(in the rows, 128 means zero)
A state moves one step at a time under one of 7 hidden systems, and each row is a state written as 26 numbers. Each run below is a few steps of one system.
trace 1, Sela (8 x 26):
[[112  92 127 107 117 153 109 108 110 156 117 187 108 109 155 161 126 138
  132 167 137 117  79 113 140 150]
 [105 124 117  96 104 127 132  92 127 173 103 154 149 125 131 124  96 113
  138 113 162 110  63 124  97 103]
 [ 96 120 122 152 108 113 166 122 111 177 163 121 175 145 146 125 118 127
  151 144 121  91 106 128 103 115]
 [ 98 101 112 181 142 118  91 150 109 139 128 122 152 112 159 123 156 131
  154 118 129 135 101 163  92 114]
 [106 127 151 135 125 146 112 110 124 151  90 119 164 125 160 113 200 119
  143 121 142 128 145 123  95 151]
 [118  95 145 132 120 121 107 132 100 176  98 167 126 122 154 141 162 115
  125 181 119 124 135 129 150 153]
 [126 132 126  95 117 108 106 113  84 143  69 177 152 109 132 109 117 122
  134 138 157 128  89 142 118 111]
 [118 143 134 125 102 122 158  98  97 154 123 121 177 157 130 136 127 131
  145 187 150  84 116 134 112 116]]
trace 2, Leso (8 x 26):
[[141 134 128 140 116 120 133 113 110 156 117 103 138 167 109 156 106 120
  125 225 160  98 118 170 125 103]
 [120 142 125 139 119  92 103 107 107 136  76 115 178 141 118 130 155 107
  149 162 178 103 118 171 104  89]
 [110 135 156 139 108 121 133 106 110 155  91 118 183 146 146 128 204 112
  143 168 144  99 167 129 120 144]
 [131 123 152 130 134 167  84 114 102 128  77 140 129 120 157 149 191 145
  132 192 148 135 137 138 130 169]
 [136 137 146  74 108 142 109  79 126 124  69 167 123 126 119 154 154 118
  125 165 170 109 119 112 149 140]
 [117 113 132 117 104 112 133 100 108 135 131 168 134 139 125 183 139 126
  140 208 142  75 116 120 168 131]
 [120 142 116 119 117 125 115 102  72 104 110 157 171 120 135 145 129 158
  160 184 162  96  81 146 121 115]
 [ 94 136 136 119  99 148 143  71 128 148 116 121 181 146 145 146 166 130
  160 149 166  77 102 113  96 132]]
trace 3, faso:
[[129 123 120 124 132 135 171 152 154 103 200 135 101 118 125 117  99 142
  118  61  75 140 145  78 149 145]
 [133 150 109 140 153 182 108 129 124  82 136  93 134 110 143 104 107 174
  146  85 147 164  80 146  64 121]
 [123 129 158 101 115 191 142  80 188 172 115  89 114 154 136 130 150 104
  117 102 147 124 136  94  87 156]
 [139  99 131 148 157 135 115 182 153 140 142 125  77 106 141  95 125 115
   99  65  77 187 163 116 135 151]
 [162 182 137  84 138 165 130 120  94  79  87 127 147 113 128  69 106 163
  125  96 145 167 123 125  94 136]
 [155 138 151 125 128 207 168 112 163 152 157  67  96 169 128 138 112 141
  104 168 115 131 152 109 110 168]
 [155 129 117 151 163 110 100 167 185 106 126  83  84 130  96 105 111  98
  103  57 122 176 158 151 121 100]
 [135 180 147  97 121 153 162 108 126  68 129 110 167 128 126  90 161 150
  138  73 123 128 171  87 116 157]]
trace 4, Leso (8 x 26):
[[131 125 160 126 129 135 110 127 127 174  67 116 142 131 145  95 174  99
  117 129 138 151 160 135 104 143]
 [155 122 156 115 131 147 113 131 125 155  87 131 101 137 128 132 151 112
  102 180 126 144 169 129 150 158]
 [161 139 132 104 128 116 109 121 118 106  96 145 103 135  98 152 113 122
  111 181 150 124 134 145 163 116]
 [131 145 123 124 111  89 139 111 124 100 130 129 148 149  93 155 127 118
  137 163 150  87 136 137 154  98]
 [109 133 121 158 126 107 121 125 106  99 139 120 169 131 135 145 167 141
  159 151 139  98 131 144 123 117]
 [110 138 137 128 126 148 114 108 119 108 106 128 161 118 151 124 183 140
  152 116 145 122 128 119 104 145]
 [114 107 145 116 124 159 116 109 139 140 117 148 118 119 152 146 173 127
  131 134 128 123 131 101 131 164]
 [132 113 128 100 126 141 112 119 109 129 112 178 105 109 138 141 117 139
  122 154 131 131 102 116 148 144]]
trace 5, sepi (8 x 26):
[[135 164  96 112 125 103 128 108 151  90 122 101 144 139  84 119  76 120
  136  79 175 120  86 152  95  62]
 [147 141 137 150 119 112 189 143 152 118 190  84 120 173  95 144 121 122
  112 162  90 101 199 113 168 132]
 [110 101  92 186 159 138  95 167 104  85 184 131 119  93 157 144 119 181
  154 124 105 145  82 154 116 124]
 [124 153 149 126 135 166 128 107 180 107 120  71 145 138 133 102 182 118
  136  46 136 139 164 104  79 147]
 [178 106 145 139 160 161 103 173 124 144 119 121  52 128 129 125 104 130
   83 182  95 183 163 147 156 161]
 [144 168  95 110 141 129 106 119 117  77 100 119 143 113 106  95  68 150
  138  80 173 151  62 163  82  77]
 [160 164 150 128 113 131 187 113 174 119 156  58 125 191  81 146 134 108
  109 165 125  97 205 116 149 129]
 [124  89  85 199 162 107  93 189 106 103 184 130  98 104 138 155  94 161
  138 156  98 147  92 174 143 104]]
trace 6, bome (8 x 26):
[[ 84 103 133 146 104 139 143 110  75 156 154 167 175 121 180 159 170 159
  165 191 114  80 103 109 133 162]
 [110 113 113 142 150 115  54 143  81 119  69 167 148  79 161 104 151 138
  151 104 152 160  77 170  95 113]
 [131 165 161  53  98 137 144  78  98 120  64 177 170 123 134 102 168 125
  132 122 154 112 144  83 134 157]
 [131  80 135 106 120 154  98 119 108 206  86 178  81 121 148 151  96 114
  104 200 142 141  78 141 132 141]
 [131 159 103  87 110  51 121 107 120 113  81 155 163 126  78 115  88  94
  136  96 179 108  90 151 130  52]
 [ 96 127 146 119  84 145 182  77 108 189 141 126 183 163 149 154 148 128
  151 205 144  60 117 104 116 144]
 [106  90 110 180 148  99  52 151 108 172  74 125 141 108 152 122 147 106
  143 138 157 149  83 198  84  89]
 [132 185 157  87  99  93 157  98  89 111  60 138 210 143 117  77 178 108
  138 117 156 105 180 114 123 124]]
trace 7, Kepam, 8 rows:
[[130 153 119 163 147 140 110 135 117  83 126  81 160 132 133 114 154 151
  150 122 142 135 134 159  89 118]
 [132 113 142 146 139 158 101 117 177 147 110  85  98 147 126 153 164 102
  118 141 146 134 147 139 112 137]
 [158 131 144 113 129 102 118 147 109 132  90 147 113 130 114 117 132 107
  102 159 120 142 173 137 164 134]
 [152 166 128 114 130 146 146 123 102  67 138 119 142 131 117 124 118 168
  133 151 130 124 140 124 134 138]
 [123 111 114 148 136 145 115 120 168 105 166 110  93 136 117 179 128 134
  133 141 138 114 113 129 137 122]
 [121 112 130 128 120  74 130 140 148 129 128 150 122 128 111 135 148  90
  120 104 115 117 164 116 165 115]
 [130 140 137 133 135 142 148 145 104 104 148 129 144 115 148 100 147 154
  133 111  95 141 158 106 129 159]
 [129 115 115 133 150 164  92 129 150 100 131 125  93 109 136 139 125 146
  130 101 139 154  96 133 109 132]]
trace 8, faso, 8 rows:
[[136 130 127 111 124  78 106 130  95  92  94 178 135 113 110 138 143 119
  131 154 139 117 142 136 173 113]
 [130 129 122 120 115 118 141 115  99 104 150 155 131 132 120 167 116 150
  138 194 128  91 117 124 167 131]
 [117 109 104 146 127  96 110 123 143 120 142 135 115 133 107 173 110 116
  138 148 150 102  93 150 143  89]
 [ 92 117 115 120 103  81 136 108 135 125 140 162 157 122 123 150 144 111
  149 102 138  88 112 107 144 104]
 [ 94  93 115 152 126 123 117 135 101 139 154 163 141 108 163 147 142 146
  152 141 114 111  94 125 130 135]
 [112 107 119 119 121 118  97 112 112 163  88 162 136 115 139 136 122 113
  138 142 158 121  79 145 114 110]
 [115 107 134 105 101  98 156 122 112 179 131 175 134 131 131 129 109 105
  122 142 116 104 118 107 152 124]
 [121 117 105 148 130  91 133 157  86 141 143 152 143 118 134 116  86 137
  136 144 117 127  99 149 131 101]]
trace 9, Kepam (8 x 26):
[[ 95 118 133 158 117 116 160 124 165 156 165  96 157 148 139 129 165 105
  144  87 112 102 153 106 110 126]
 [121  96 131 163 153 128  90 172 110 149 113 137 118 102 162 104 158 124
  125 113 101 169 142 144 118 148]
 [146 160 140  86 131 152 111 104 128 105  70 126 135 119 123  94 134 126
  124  90 163 153 123 127  98 126]
 [150 124 138 114 126 183 150 118 142 164 139 109  86 150 125 143  88 135
  103 177 126 135 118 121 123 150]
 [144 130 105 128 130  67 123 149 108 109 125 154 122 126  93 133  81 118
  123 148 135 122 114 155 163  81]
 [114 157 130 142 114 117 179 114 137 108 169  89 177 155 118 126 147 134
  151 115 125  90 156 111 116 120]
 [112  85 121 188 154 140  90 163 137 142 154 111 106 117 158 149 164 132
  137 137 106 143 132 148 121 143]
 [132 140 138 102 128 103  97 120 138 110  61 145 138 115 117 105 165  95
  125  80 154 143 150 128 129 116]]
trace 10, Timo:
[[143 135 132 152 138 129 155 157 125 100 175 105 119 137 122 126 127 145
  121 138  89 133 174 119 149 142]
 [155 128 122 139 160 157  96 152 144 104 119 105  86 119 125 116 114 137
  112 110 127 175 130 149 113 131]
 [143 150 131 105 128 124 140 119 164  78 135 119 112 133  98 130 134 121
  120  89 130 128 161 102 150 125]
 [148 120 119 142 142 125 146 163 133 115 176 124  90 130 115 130  81 140
  110 129  89 143 139 124 155 131]
 [150 157 116 127 151 151 117 137 133  76 124 102 119 120 116 101 105 150
  126  90 139 161 120 143 101 117]
 [134 135 133 135 129 143 156 125 183 108 170  86 106 149 109 144 136 121
  120 100 112 121 168 101 139 138]
 [144 114 112 140 151 110 120 173 138 121 149 130  88 113 115 106  85 121
  107  84  98 168 131 137 137 115]
 [157 176 132 115 137 142 151 132 125  72 129  94 140 135 107  93 123 148
  123 101 123 145 163 122 118 131]]
trace 11, Timo, 8 rows:
[[108 122 160 130  94 153 188 111  97 208 143 121 175 156 165 116 152 130
  135 187 106  93 152  98 114 170]
 [119  93 131 119 126 136  80 119 122 215  57 144 114 120 149 117 108  95
  116 148 168 149  70 165  85 110]
 [106 157 138  84  82  75 158  74 112 135  87 159 202 144 109 131 161  96
  151 135 170  63 133 107 138 102]
 [106  85 124 171 114 114 146 144  87 210 162 138 138 144 155 157 116 127
  136 229 107  96 111 150 134 130]
 [106 135 122 132 132 121  61 104  96 131  46 134 176 105 148 114 167 124
  160 127 193 132  77 178  75 100]
 [ 88 111 157 130  87 109 154  87 137 160 133 143 169 152 140 174 218  99
  150 175 133  58 172  90 161 153]
 [112  66 119 150 137 104  78 165  67 195  91 199 112  92 170 129 115 123
  127 184 119 150  78 164 137 126]
 [118 178 148  82 103 144 117  65  77  94  56 153 208 120 139 122 187 151
  165 155 189  98 110 120 106 137]]
trace 12, sepi (8 x 26):
[[146 153 121 133 146  89 104 155 111  56 108 132 139 110 108 102 137 132
  130  90 127 149 158 147 143 109]
 [156 155 132 118 137 144 120 121 134  53 129 115 111 131 106 152 152 148
  124 149 135 126 165 124 157 142]
 [133 112 106 143 149 124  86 136 169  82 141 126  79 119 108 168 125 125
  124 112 141 138 116 143 146 108]
 [139 141 120 118 136 110 141 140 163  86 150 121 112 125 101 113 110 119
  119  58 115 142 148 108 140 112]
 [153 136 126 122 142 167 143 140 132  85 170 123  89 125 123 141 104 165
  118 142 104 141 138 110 149 155]
 [126 123 110 139 145 167 108 121 169 106 150 101  98 126 124 144 109 143
  132  97 146 143  87 135  97 117]
 [144 133 131 135 135 137 154 144 171 141 150  85 104 149 111 108 104 110
  105  90 111 147 158 120 119 125]
 [154 137 116 141 149 154 138 156 105 107 160 114 108 124 129 111  77 167
  120 142 103 156 117 142 123 135]]
trace 13, Sela (8 x 26):
[[ 83  76 115 163 138 114  58 137  96 138 104 181 139  84 175 154 187 132
  161 138 136 127  83 150 125 132]
 [ 93 135 151  88  99 150 116  68 110 166  64 159 185 117 163 121 186 122
  153 127 174 103 100 107  90 146]
 [ 93  80 133 137  98 110 132 113  93 211 126 173 146 136 157 164 138 112
  139 214 131  83  97 131 140 132]
 [ 91 119 103 126 119  79  90 117  81 154  78 173 187  97 146 108 126 118
  164 110 167 115  54 161  90  82]
 [ 86 139 144 152  99 137 156  89  93 170 124 107 218 154 166 130 186 139
  171 182 150  73 122 129  86 138]
 [ 83  67 117 188 134  87  60 142 109 174 102 154 143 111 163 167 189 104
  154 174 142 113 101 174 126 110]
 [ 86 141 144  99 102 102 108  89  86 147  48 175 212 104 160  97 206 112
  163 101 169 108 116 119 101 128]
 [ 96 101 146 141  98 136 133 102  67 182 123 165 167 137 169 173 173 144
  153 252 135  75 114 131 143 159]]
trace 14, bome:
[[164 171 128 143 130 120 146 129 114  72 139  81 141 162  89 142 120 147
  128 190 137 108 167 154 146 113]
 [124 109 122 177 137 114 105 143 128  99 154 114 118 137 127 183 172 133
  139 190 119 104 158 148 164 134]
 [124 125 115 158 139  75 117 171  83  83 140 154 150 105 133 116 147 141
  141 125 100 130 154 142 159 120]
 [138 147 132 119 131 162 134 128  78  84 135 146 145 110 149 120 137 182
  141 158 115 132 128 114 134 162]
 [129 105 121 119 143 149  74 124 129  96 107 166  89  99 137 158 145 140
  130 133 144 143 103 129 145 141]
 [119 121 124  90 111  88 138 124 121 118 124 190 130 108 120 126 121 114
  125  95 122 116 124  94 164 120]
 [117 117 119 114 116 153 150 116 102 154 149 156 130 121 146 128  84 152
  133 145 122 121  75 115 114 134]
 [108 125 109 126 130 135  98 107 148 116 111 125 134 118 130 138 136 124
  146  91 165 124  82 138  95 105]]

Which system made each of these runs?
trace 15:
[[127 147 132 133 138 130  95 120 124  99  81 112 155 123 131 108 169 125
  143 103 160 138 132 149  97 118]
 [135 124 159 108 117 140 134 118 122 159  97 144 128 135 139 128 166 111
  115 160 121 126 169 107 149 163]]

bome
trace 16 (2 x 26):
[[110  95 108 118 115 104 119 114 154 124 156 171  93 122 113 187 114 114
  129 135 132  97  99 110 173 115]
 [101 134 104 102 116 121 140 104 134 101 144 159 147 108 127 125 106 140
  148  66 141 111  77 100 116 110]]

Sela
trace 17:
[[ 90  84 109 145 134 155  95 128 111 150 143 164 129  91 179 140 132 155
  155 117 126 134  55 128  99 139]
 [ 98 117 125  86 104 108 117  92 140 178  76 167 152 116 134 119 134  88
  135  84 165 114  86 112 106 108]]

Kepam
trace 18 (2 x 26):
[[122 109 162 163 134 154 113 141  86 123 130 144 136 119 171 156 227 157
  138 214  97 122 187 118 165 199]
 [158 121 116 128 163  94  61 180  66  79  75 191 100  76 129 103 116 142
  115 136 119 184 124 167 164 120]]

bome
trace 19, 2 rows:
[[141 112 133 139 144 182  93 129 106  90 135 145  93 113 151 176 157 174
  131 202 123 134 127 128 159 176]
 [117 108 111 107 137 155  73 106 141  79 115 173  94  90 134 170 141 145
  141 110 156 133  77 116 140 136]]

Timo
trace 20 (2 x 26):
[[136  97 113 207 168  87 105 210 115  95 177 116 103 116 133 133 142 137
  124 139  67 153 178 157 167 129]
 [159 176 125 134 148 134 150 157  87  19 166 119 146 114 119 101 130 187
  138 114  96 143 169 119 147 145]]

bome
trace 21 (2 x 26):
[[146 126 138 118 140 194 122 121 133 130 130 115  96 127 144 134 124 152
  118 151 125 147 121 118 115 166]
 [136 124 117 126 137 142 109 124 155 151 110 109 106 134 118 123  94 112
  119 109 152 147  93 148  97 104]]

sepi
trace 22:
[[132 126 111 140 134 111 124 130 178 143 132  89 109 148  99 127  93  94
  118  88 146 133 116 148 104  84]
 [120 136 131 150 128 104 170 155 129 119 171 108 154 133 130  98 140 127
  132  83  86 126 176 106 132 131]]

Sela
trace 23:
[[157 125 109 182 177 111  82 195 101  37 152 124  95 102 126 134 140 164
  127 139  92 165 161 166 166 133]
 [148 183 136  78 115 157 113  61 133  58  74 116 151 139  95 152 153 141
  142 150 200 103 116 127 118 118]]

faso
trace 24 (2 x 26):
[[100 122 102  87 100  78 158 100 192 121 158 155 124 129  94 149 102  85
  130  33 137  91 111  78 150  88]
 [101 119 107 144 126 148 178 140 113  94 233 146 136 111 151 143 105 185
  153 107  76 107 105  84 139 153]]

Sela
trace 25 (2 x 26):
[[107 149 141 111  93  75 202 114 140 138 156 130 181 153 111 107 149  97
  136  86 108  82 182  80 148 122]
 [115 107 114 208 161 140 103 178  85 107 174 104 143 109 169 127 155 175
  154 157  92 145 129 165 109 144]]

faso
trace 26:
[[156 186 140  99 116 154 149  98  73 104  88 112 176 146 122 100 114 159
  137 184 165 119 119 147  98 124]
 [137 110 139 159 126 132 150 133 176 175 161  74  97 178 109 168 131  99
  109 187 117 105 169 135 144 132]]

faso
trace 27, 2 rows:
[[147 115 112 202 171 126 111 203  88 128 158  91 119 121 145  97  98 158
  125 153  88 174 133 184 107 120]
 [159 179 138  96 135 138 133 115 167 106  81  79 135 141  94  71 116 102
  111  43 158 165 150 131  81 103]]

Leso
trace 28 (2 x 26):
[[159 170 101 109 141 116 107 121  97   7 129 149 126 112  87 151 102 171
  141 146 156 122 106 147 158 100]
 [131 155 126 120 114 145 145  75 193  79 151  80 122 169  86 188 147 120
  137 136 167  80 138 115 135 112]]

Sela
trace 29 (2 x 26):
[[179 135 139  97 122 177 171 120 139 149 159 109  61 165  94 158  52 139
   83 220 121 129 134 121 156 144]
 [137 127  83 143 137  72  93 130 142 111 117 122 113 135  78 163  67 108
  133 149 176 114  67 188 132  43]]

Leso
trace 30 (2 x 26):
[[127 107  99 158 133  34 138 176 138 149 147 137 116 136  95 114  80  82
  115 107 107 126 137 161 156  66]
 [124 167 123 128 121 116 181 137  73  60 177 138 187 118 135 100 131 180
  155 114  96 108 149 101 137 140]]

sepi
trace 31 (2 x 26):
[[153 138 134 142 157 131 107 169 111  86 117 122 117 107 133  93 144 142
  118 101 101 174 169 136 134 147]
 [165 145 140  99 136 164 140 131 127  89 134 132  93 125 118 130 116 152
  107 147 111 145 156 103 159 162]]

bome
trace 32, 2 rows:
[[123 123 107 132 140 144 106 132  97 107 133 149 130 103 146 123 103 163
  143 125 133 142  74 141 109 123]
 [119 124 134 103 109 151 139  89 149 172 111 127 129 144 128 139 116 109
  127 136 156 109  97 115 108 124]]

faso
trace 33 (2 x 26):
[[ 99 111  99 171 130 121  92 100 186  94 160  91 125 146 111 211 168 119
  162 139 168  81 102 150 125  94]
 [ 81  90 118 128 120  90  89 113 167 116 123 174 133 100 142 171 202  97
  154  70 135 101 126  96 156 128]]

faso
trace 34 (2 x 26):
[[130 108 154 126 127 172 122 103 195 164 120  91  86 154 126 160 159  95
  110 134 136 125 152 109 124 154]
 [160 119 133 112 136  89 116 167  89 127 101 176 101 112 118 114 107 119
   98 158 103 152 159 136 181 132]]

Kepam
